The rows below come in pairs that one turn or mirror swaps. Which row does each named row swap with?
z_265: [ 0.11,  0.21, -0.15,  0.13,  0.07,  0.07,  0.19, -0.16,  0.00, -0.08,
  0.04,  0.08,  0.15,  0.14,  0.31,  0.11,  0.10,  0.28,  0.03, -0.37]
z_311: [ 0.02, -0.13,  0.00, -0.27,  0.16, -0.11,  0.08,  0.04, -0.19, -0.03,
  0.00, -0.02, -0.22,  0.03,  0.19, -0.13,  0.26,  0.19,  0.15, -0.30]
z_664: [-0.03,  0.07, -0.05,  0.06,  0.24, -0.01,  0.04, -0.19,  0.03, -0.04,
  0.08, -0.15,  0.04,  0.12,  0.21,  0.11,  0.03, -0.25,  0.05, -0.14]
z_402: [-0.33,  0.13, -0.07,  0.13, -0.07,  0.12,  0.02,  0.16, -0.03,  0.10,
  0.08,  0.20, -0.04,  0.08, -0.02,  0.04,  0.18,  0.22, -0.01, -0.09]
z_504: [-0.26,  0.04,  0.09,  0.01,  0.31,  0.05, -0.17, -0.10, -0.19, -0.24,
  0.06, -0.04,  0.10, -0.12,  0.05,  0.04, -0.01, -0.01,  0.00, -0.13]
z_31: [ 0.03, -0.05,  0.09,  0.15,  0.06,  0.26,  0.11, -0.12,  0.06, -0.06,
  0.20,  0.05,  0.07,  0.05,  0.23,  0.00,  0.19,  0.38, -0.15, -0.08]
z_294: [-0.14,  0.27,  0.15,  0.17,  0.02,  0.14,  0.04,  0.03, -0.17, -0.11,
  0.23, -0.14, -0.24,  0.06,  0.06, -0.13,  0.13,  0.13, -0.25, -0.12]
z_62: [-0.11, -0.09, -0.04,  0.07, -0.02,  0.02,  0.15,  0.11, -0.23,  0.00,
  0.11, -0.08, -0.13, -0.07,  0.20, -0.44,  0.18,  0.24,  0.05, -0.33]
z_804: [ 0.04, -0.08,  0.02,  0.16,  0.23, -0.17, -0.08,  0.02,  0.14, -0.09,
 -0.06, -0.04,  0.20, -0.01,  0.02, -0.17,  0.23, -0.01, -0.14, -0.14]
z_38: [-0.16,  0.23,  0.19,  0.17,  0.06,  0.11, -0.01,  0.07, -0.17, -0.15,
  0.18, -0.15, -0.22,  0.08,  0.12, -0.20,  0.15,  0.18, -0.20, -0.13]
z_304: [-0.18,  0.20,  0.17,  0.13,  0.21,  0.13, -0.13,  0.04, -0.23, -0.15,
  0.22, -0.18, -0.12,  0.06,  0.14, -0.17,  0.04,  0.14, -0.19, -0.10]
z_264: [-0.01, -0.18, -0.20,  0.01, -0.08,  0.27,  0.10,  0.23, -0.13,  0.02,
  0.06,  0.11,  0.00,  0.12,  0.19, -0.08,  0.12,  0.03,  0.06, -0.12]
z_619: [-0.11, -0.08, -0.07, -0.22,  0.19, -0.14,  0.16,  0.13, -0.11, -0.06,
 -0.03,  0.08, -0.22, -0.01,  0.15,  0.03,  0.29,  0.12,  0.15, -0.19]
z_940: [ 0.01,  0.13, -0.13,  0.14,  0.16,  0.14,  0.15, -0.21, -0.03, -0.19,
  0.06,  0.13,  0.16,  0.10,  0.23,  0.17,  0.08,  0.20,  0.04, -0.38]
z_295: [-0.20, -0.02,  0.00, -0.03,  0.31,  0.07,  0.01, -0.11, -0.11, -0.33,
  0.07,  0.05,  0.17, -0.12,  0.05,  0.14, -0.01,  0.02,  0.02, -0.17]
z_929: [-0.15, -0.24,  0.13,  0.15, -0.15, -0.21, -0.01, -0.02, -0.25, -0.21,
  0.07,  0.01,  0.03, -0.04,  0.05, -0.03, -0.05,  0.03, -0.08, -0.30]
z_740: [ 0.07,  0.19, -0.14,  0.09,  0.07,  0.03,  0.13, -0.25, -0.04, -0.09,
  0.11,  0.03,  0.14,  0.19,  0.29,  0.07,  0.16,  0.27,  0.00, -0.40]
z_223: [-0.10,  0.29, -0.07,  0.11,  0.10,  0.00,  0.00, -0.38, -0.07,  0.01,
  0.17, -0.03, -0.12,  0.12,  0.27, -0.12,  0.11, -0.04,  0.00, -0.28]
z_2: [ 0.06,  0.17, -0.12,  0.16,  0.12,  0.12,  0.27, -0.20, -0.07, -0.20,
  0.05,  0.06,  0.15,  0.10,  0.20,  0.11,  0.09,  0.21,  0.02, -0.40]
z_75: [-0.20, -0.16,  0.03,  0.18, -0.17, -0.22, -0.08, -0.03, -0.20, -0.19,
  0.07, -0.02,  0.05,  0.01,  0.03, -0.16, -0.06,  0.06, -0.01, -0.34]
z_806: [-0.26, -0.04, -0.02,  0.19, -0.18, -0.18, -0.12, -0.14, -0.16, -0.10,
  0.05,  0.02,  0.01,  0.09, -0.02, -0.19, -0.02,  0.08,  0.00, -0.31]
z_235: [ 0.00, -0.05,  0.01,  0.13, -0.01,  0.17, -0.05, -0.05, -0.18,  0.15,
  0.13,  0.23,  0.10,  0.03,  0.20,  0.02,  0.19, -0.07, -0.30, -0.28]
z_761: [-0.29, -0.03, -0.07,  0.15, -0.20, -0.09, -0.12, -0.11, -0.11,  0.05,
  0.03,  0.10, -0.05,  0.13, -0.06, -0.18, -0.02,  0.15,  0.04, -0.23]
z_933: [ 0.03, -0.08,  0.01, -0.26,  0.16, -0.15,  0.12,  0.03, -0.20, -0.06,
 -0.05,  0.02, -0.22, -0.01,  0.25, -0.04,  0.23,  0.10,  0.13, -0.29]
z_512: [-0.07,  0.23,  0.13,  0.18, -0.02,  0.09,  0.04,  0.00, -0.07, -0.15,
  0.19, -0.11, -0.30,  0.09,  0.07, -0.08,  0.18,  0.14, -0.26, -0.10]
z_729: [-0.16, -0.03,  0.03,  0.11,  0.02,  0.05,  0.19,  0.14, -0.24,  0.01,
  0.16, -0.05, -0.13, -0.01,  0.22, -0.37,  0.27,  0.22,  0.04, -0.36]
z_678: [ 0.06, -0.07, -0.01,  0.26,  0.17, -0.13,  0.06, -0.16,  0.10, -0.08,
 -0.04, -0.11,  0.17, -0.01, -0.08, -0.23,  0.12,  0.12, -0.18, -0.22]
z_194: [ 0.00, -0.05, -0.10,  0.02,  0.05, -0.15, -0.09, -0.21,  0.20, -0.08,
  0.00,  0.23,  0.05,  0.08,  0.09,  0.05,  0.19, -0.06,  0.06, -0.12]
z_841: [-0.11, -0.04,  0.00,  0.13, -0.04, -0.01,  0.19,  0.13, -0.24,  0.00,
  0.14, -0.11, -0.24, -0.01,  0.11, -0.39,  0.19,  0.23,  0.05, -0.35]
z_601: [-0.40,  0.08, -0.06,  0.11, -0.01,  0.11, -0.03,  0.07, -0.03,  0.06,
  0.15,  0.26, -0.01,  0.11, -0.01,  0.05,  0.20,  0.15,  0.02, -0.07]
z_654: [-0.09, -0.06, -0.04, -0.24,  0.13, -0.16,  0.25,  0.07, -0.19, -0.10,
 -0.05,  0.05, -0.20, -0.05,  0.13, -0.03,  0.29,  0.09,  0.12, -0.26]
z_141: [ 0.04,  0.19, -0.16,  0.13,  0.11,  0.11,  0.22, -0.13, -0.05, -0.19,
  0.06,  0.09,  0.19,  0.10,  0.23,  0.11,  0.04,  0.25,  0.04, -0.39]
z_899: [-0.21, -0.09, -0.05, -0.16,  0.08, -0.11,  0.26,  0.14, -0.16,  0.02,
  0.02,  0.11, -0.19, -0.03,  0.08,  0.12,  0.30,  0.12,  0.14, -0.18]
z_331: [-0.05, -0.08, -0.10,  0.03,  0.03,  0.08,  0.01,  0.20, -0.17, -0.08,
  0.06,  0.02, -0.09,  0.07,  0.21, -0.44,  0.12,  0.19,  0.17, -0.31]
z_139: [-0.30,  0.07, -0.08,  0.01,  0.03,  0.05,  0.19,  0.15, -0.01,  0.04,
  0.11,  0.27, -0.05,  0.06,  0.01,  0.15,  0.19,  0.15,  0.03, -0.10]
z_719: [-0.05,  0.20, -0.07,  0.20,  0.08, -0.02,  0.10, -0.44, -0.01, -0.01,
  0.13, -0.14, -0.07,  0.01,  0.17, -0.22,  0.09,  0.06, -0.02, -0.32]
z_742: [-0.22, -0.07, -0.02,  0.21, -0.16, -0.19, -0.12, -0.06, -0.18, -0.10,
  0.05, -0.03,  0.02,  0.02, -0.06, -0.20, -0.08,  0.09,  0.01, -0.30]
z_428: [-0.14, -0.15,  0.14,  0.09,  0.00,  0.00,  0.18, -0.03, -0.26,  0.18,
  0.21,  0.03, -0.06, -0.06,  0.16, -0.13,  0.31,  0.04, -0.32, -0.23]
z_267: [ 0.04, -0.09, -0.16,  0.08, -0.04,  0.32,  0.09,  0.19, -0.12,  0.06,
  0.07,  0.19,  0.03,  0.08,  0.23, -0.03,  0.13,  0.05, -0.02, -0.19]
z_773: [-0.05,  0.14, -0.11,  0.16,  0.06, -0.05,  0.08, -0.47, -0.04, -0.14,
  0.06, -0.10, -0.06,  0.03,  0.07, -0.24,  0.13,  0.06,  0.00, -0.33]
z_408: [ 0.05, -0.03,  0.00,  0.09,  0.29, -0.12, -0.13,  0.14,  0.08,  0.00,
 -0.09, -0.02,  0.07,  0.00,  0.04, -0.16,  0.20, -0.08, -0.14, -0.15]
z_979: [-0.02, -0.07,  0.15,  0.03,  0.22,  0.16,  0.02,  0.21, -0.13, -0.12,
  0.22,  0.16,  0.06,  0.03,  0.40,  0.02,  0.21,  0.09, -0.06, -0.22]
z_547: [ 0.07, -0.08,  0.00,  0.21,  0.18, -0.12,  0.02, -0.05,  0.19, -0.06,
 -0.08, -0.05,  0.10, -0.02, -0.11, -0.20,  0.22,  0.13, -0.14, -0.18]
z_667: [-0.03,  0.22,  0.12,  0.25, -0.03,  0.00,  0.11,  0.03,  0.03, -0.16,
  0.14, -0.04, -0.18,  0.11,  0.03,  0.03,  0.19,  0.15, -0.24, -0.01]
z_826: [-0.09, -0.04, -0.02, -0.28,  0.17, -0.14,  0.17,  0.03, -0.18, -0.08,
 -0.03,  0.04, -0.27, -0.03,  0.14,  0.01,  0.26,  0.06,  0.13, -0.23]
z_789: [ 0.01,  0.14, -0.05,  0.11,  0.22,  0.14,  0.17, -0.21, -0.05, -0.30,
  0.03,  0.02,  0.18, -0.01,  0.14,  0.19,  0.04,  0.18,  0.03, -0.31]
z_425: [-0.13, -0.14,  0.10,  0.07,  0.02,  0.03,  0.09, -0.09, -0.27,  0.14,
  0.23,  0.08,  0.02, -0.07,  0.21, -0.03,  0.30,  0.03, -0.33, -0.26]
z_561: [-0.03,  0.03, -0.09, -0.01,  0.28, -0.14, -0.07, -0.10,  0.04, -0.01,
  0.00, -0.08,  0.02,  0.05,  0.21,  0.05,  0.07, -0.26,  0.06, -0.17]
z_297: [-0.27,  0.03,  0.12,  0.05,  0.30,  0.08, -0.18, -0.06, -0.14, -0.28,
  0.07,  0.02,  0.11, -0.08,  0.03, -0.02,  0.02,  0.01,  0.05, -0.10]
z_377: [-0.08, -0.12,  0.13,  0.11, -0.03,  0.15,  0.04, -0.04, -0.17,  0.17,
  0.15,  0.20,  0.07,  0.02,  0.19, -0.01,  0.33, -0.01, -0.28, -0.23]
z_211: [-0.07,  0.18, -0.12,  0.24,  0.02, -0.06,  0.08, -0.38, -0.13, -0.12,
  0.12, -0.17, -0.08,  0.01,  0.12, -0.19,  0.08,  0.06, -0.08, -0.33]
z_672: [-0.19, -0.26,  0.12, -0.06,  0.12, -0.30,  0.00, -0.16, -0.01,  0.04,
  0.10, -0.06,  0.03, -0.03,  0.18, -0.03,  0.16,  0.10,  0.09, -0.10]

z_719 swaps with z_62
z_235 swaps with z_408
z_31 swaps with z_672
z_899 swaps with z_789
z_75 swaps with z_512
z_804 swaps with z_377
z_678 swaps with z_428
z_979 swaps with z_194
z_311 swaps with z_740

The rows below come in pairs that one turn or mirror swaps. Which row does each named row swap with?
z_821: [-0.07, -0.02,  0.05, -0.10,  0.15,  0.27, -0.16, -0.10, -0.31, -0.08,
 -0.02, -0.20, -0.10,  0.01, -0.08,  0.03]
z_22: [ 0.25,  0.17, -0.10,  0.13,  0.11,  0.00, -0.12,  0.09,  0.18, -0.03,
 -0.13, -0.24, -0.06,  0.07,  0.04, -0.08]
z_550: [-0.03, -0.33, -0.08,  0.03,  0.09,  0.04, -0.08,  0.13,  0.09,  0.05,
 -0.16, -0.15,  0.03,  0.10, -0.29, -0.07]
z_434: [ 0.07, -0.14, -0.19, -0.02, -0.04,  0.01, -0.22,  0.08,  0.05,  0.11,
 -0.29, -0.13,  0.11, -0.14,  0.08,  0.06]
z_703: [ 0.05, -0.14,  0.08, -0.22,  0.05,  0.00, -0.09, -0.03, -0.18,  0.12,
  0.17,  0.17,  0.00,  0.09,  0.07,  0.11]
z_73: [-0.11,  0.21, -0.08, -0.15,  0.11,  0.14,  0.08,  0.12, -0.09, -0.04,
  0.08, -0.30,  0.04,  0.02, -0.17,  0.00]
z_513: [ 0.04, -0.12, -0.15,  0.03, -0.02,  0.01, -0.21,  0.04,  0.07,  0.12,
 -0.32, -0.21,  0.15, -0.11,  0.07,  0.08]
z_278: [ 0.25,  0.18, -0.13,  0.12,  0.09, -0.02, -0.10,  0.11,  0.15,  0.02,
 -0.09, -0.26,  0.02,  0.02,  0.09, -0.05]
z_568: [-0.11,  0.01,  0.20,  0.04, -0.27, -0.01, -0.12,  0.04,  0.01,  0.06,
  0.15, -0.15,  0.02, -0.23,  0.00, -0.10]
z_902: [ 0.08,  0.13, -0.14,  0.00,  0.07,  0.09,  0.15, -0.09,  0.11, -0.17,
  0.15, -0.11,  0.07, -0.01, -0.13,  0.21]
z_183: [ 0.19,  0.00,  0.07, -0.08, -0.07,  0.15,  0.00, -0.06,  0.23, -0.13,
 -0.02, -0.12, -0.28,  0.07, -0.04, -0.07]
z_978: [ 0.20,  0.20, -0.16,  0.08,  0.09, -0.06, -0.10,  0.16,  0.01,  0.12,
 -0.13, -0.21,  0.10,  0.00,  0.16, -0.01]
z_484: [-0.09, -0.10, -0.09, -0.03, -0.01,  0.07, -0.22,  0.07, -0.03,  0.21,
 -0.34, -0.17,  0.10, -0.09,  0.03,  0.02]
z_89: [ 0.21,  0.17, -0.11,  0.18,  0.05, -0.05, -0.10,  0.02,  0.17, -0.10,
 -0.13, -0.23, -0.03,  0.04,  0.01, -0.08]
z_124: [ 0.06,  0.08,  0.01, -0.17,  0.00,  0.02, -0.16,  0.09, -0.19,  0.01,
  0.07,  0.05,  0.03, -0.16, -0.13, -0.26]
z_79: [ 0.11, -0.02, -0.27, -0.10,  0.01,  0.09,  0.05, -0.10,  0.05, -0.07,
  0.09, -0.02, -0.25, -0.14,  0.14, -0.03]
z_70: [-0.03, -0.10, -0.08, -0.01, -0.03,  0.04, -0.21,  0.08, -0.03,  0.18,
 -0.31, -0.15,  0.16, -0.13,  0.08,  0.03]
z_351: [-0.19, -0.27,  0.17, -0.15,  0.03,  0.06, -0.04, -0.04, -0.07, -0.03,
  0.15, -0.07,  0.05,  0.12, -0.16, -0.11]
z_559: [ 0.05,  0.08,  0.12, -0.14,  0.06, -0.05, -0.12,  0.04,  0.03,  0.06,
  0.15, -0.07, -0.04, -0.22, -0.02, -0.29]
z_175: [ 0.14, -0.02, -0.11,  0.05,  0.00,  0.03,  0.07, -0.03,  0.13, -0.21,
  0.16, -0.01, -0.04, -0.06, -0.12,  0.26]
z_859: [-0.09,  0.11,  0.09,  0.13, -0.32, -0.05,  0.03,  0.10,  0.09,  0.05,
  0.06, -0.06,  0.10, -0.08,  0.01,  0.03]
z_3: [ 0.00,  0.13, -0.07, -0.12,  0.00,  0.22,  0.03, -0.04,  0.17,  0.02,
 -0.20, -0.18,  0.09,  0.25, -0.06,  0.16]
z_943: [-0.03, -0.19,  0.16, -0.23, -0.02,  0.01, -0.04,  0.00, -0.16,  0.07,
  0.20,  0.14, -0.03,  0.07, -0.01,  0.05]
z_890: [ 0.00, -0.03,  0.06,  0.08,  0.12,  0.00, -0.01, -0.05,  0.12,  0.04,
 -0.08, -0.23,  0.00,  0.32,  0.06,  0.21]
z_887: [ 0.01,  0.06,  0.03,  0.12, -0.04,  0.05,  0.10,  0.11, -0.15, -0.03,
  0.12,  0.10, -0.01,  0.14, -0.23,  0.18]
z_19: [ 0.08,  0.10,  0.06, -0.15,  0.06,  0.00, -0.12,  0.08, -0.13,  0.07,
  0.14,  0.01,  0.03, -0.21, -0.04, -0.28]
z_674: [-0.03, -0.17,  0.00,  0.05,  0.19,  0.16, -0.06, -0.15, -0.02, -0.02,
 -0.13, -0.02, -0.30,  0.12, -0.16,  0.01]
z_676: [ 0.01, -0.06,  0.09, -0.31, -0.21,  0.22,  0.01, -0.03,  0.03,  0.03,
  0.10,  0.03, -0.18, -0.01,  0.00, -0.05]
z_572: [-0.04, -0.10, -0.01,  0.26, -0.25,  0.11,  0.00, -0.03, -0.15,  0.06,
  0.11,  0.02,  0.02,  0.14, -0.03, -0.13]
z_599: [ 0.03,  0.19, -0.05, -0.22, -0.01,  0.25,  0.01,  0.05, -0.17,  0.03,
 -0.12,  0.07,  0.17,  0.10, -0.13,  0.02]
z_598: [ 0.07,  0.00,  0.15,  0.02,  0.14, -0.02, -0.04, -0.06,  0.13,  0.03,
  0.04, -0.25, -0.07,  0.29,  0.05,  0.18]
z_772: [-0.03, -0.09, -0.06,  0.10,  0.07,  0.13, -0.03,  0.17, -0.21,  0.08,
 -0.05, -0.01,  0.13,  0.20, -0.31,  0.06]
z_239: [-0.07, -0.18,  0.05,  0.03,  0.18,  0.17, -0.08, -0.09, -0.03,  0.00,
 -0.20, -0.05, -0.25,  0.14, -0.19, -0.02]
z_913: [ 0.05, -0.03, -0.05, -0.18,  0.10,  0.26, -0.09, -0.02, -0.25, -0.09,
  0.01, -0.20, -0.26, -0.03, -0.01,  0.02]
z_429: [ 0.06, -0.19, -0.15,  0.16, -0.07,  0.06,  0.04,  0.07,  0.00, -0.05,
 -0.05, -0.11,  0.05,  0.29,  0.12,  0.15]
z_474: [-0.11,  0.08,  0.17,  0.04, -0.28,  0.03, -0.10,  0.01,  0.06,  0.05,
  0.09, -0.21,  0.08, -0.20, -0.03, -0.12]
z_635: [-0.08,  0.04,  0.12,  0.10, -0.32, -0.05, -0.04,  0.07,  0.16,  0.06,
  0.14, -0.10,  0.02, -0.20,  0.01, -0.03]
z_734: [ 0.00,  0.03,  0.02,  0.16, -0.11,  0.09,  0.10,  0.10, -0.07, -0.07,
  0.12,  0.15, -0.03,  0.13, -0.19,  0.17]
z_4: [ 0.06, -0.15, -0.11,  0.15,  0.01,  0.05,  0.04,  0.06, -0.02, -0.04,
 -0.05, -0.16,  0.03,  0.34,  0.10,  0.20]
z_242: [-0.11, -0.17, -0.02, -0.11,  0.03,  0.03, -0.18,  0.04,  0.00,  0.16,
 -0.35, -0.15, -0.02, -0.13,  0.04, -0.04]
z_248: [ 0.03, -0.22,  0.01,  0.20, -0.03,  0.08, -0.03, -0.12,  0.06, -0.03,
  0.10,  0.03, -0.23,  0.10, -0.10, -0.14]
z_307: [-0.06,  0.00,  0.20,  0.08, -0.32, -0.05, -0.11,  0.04,  0.14,  0.07,
  0.10, -0.16,  0.04, -0.18,  0.00, -0.07]
z_349: [-0.14, -0.29,  0.20, -0.16,  0.05,  0.08, -0.01, -0.04, -0.07, -0.03,
  0.20,  0.03, -0.02,  0.11, -0.11, -0.07]
z_346: [ 0.10,  0.11,  0.03, -0.16,  0.03,  0.06, -0.13,  0.06, -0.15,  0.03,
  0.13,  0.08,  0.06, -0.11, -0.05, -0.27]

z_351 swaps with z_429
z_434 swaps with z_474
z_4 swaps with z_349
z_859 swaps with z_242
z_278 swaps with z_19
z_890 swaps with z_943

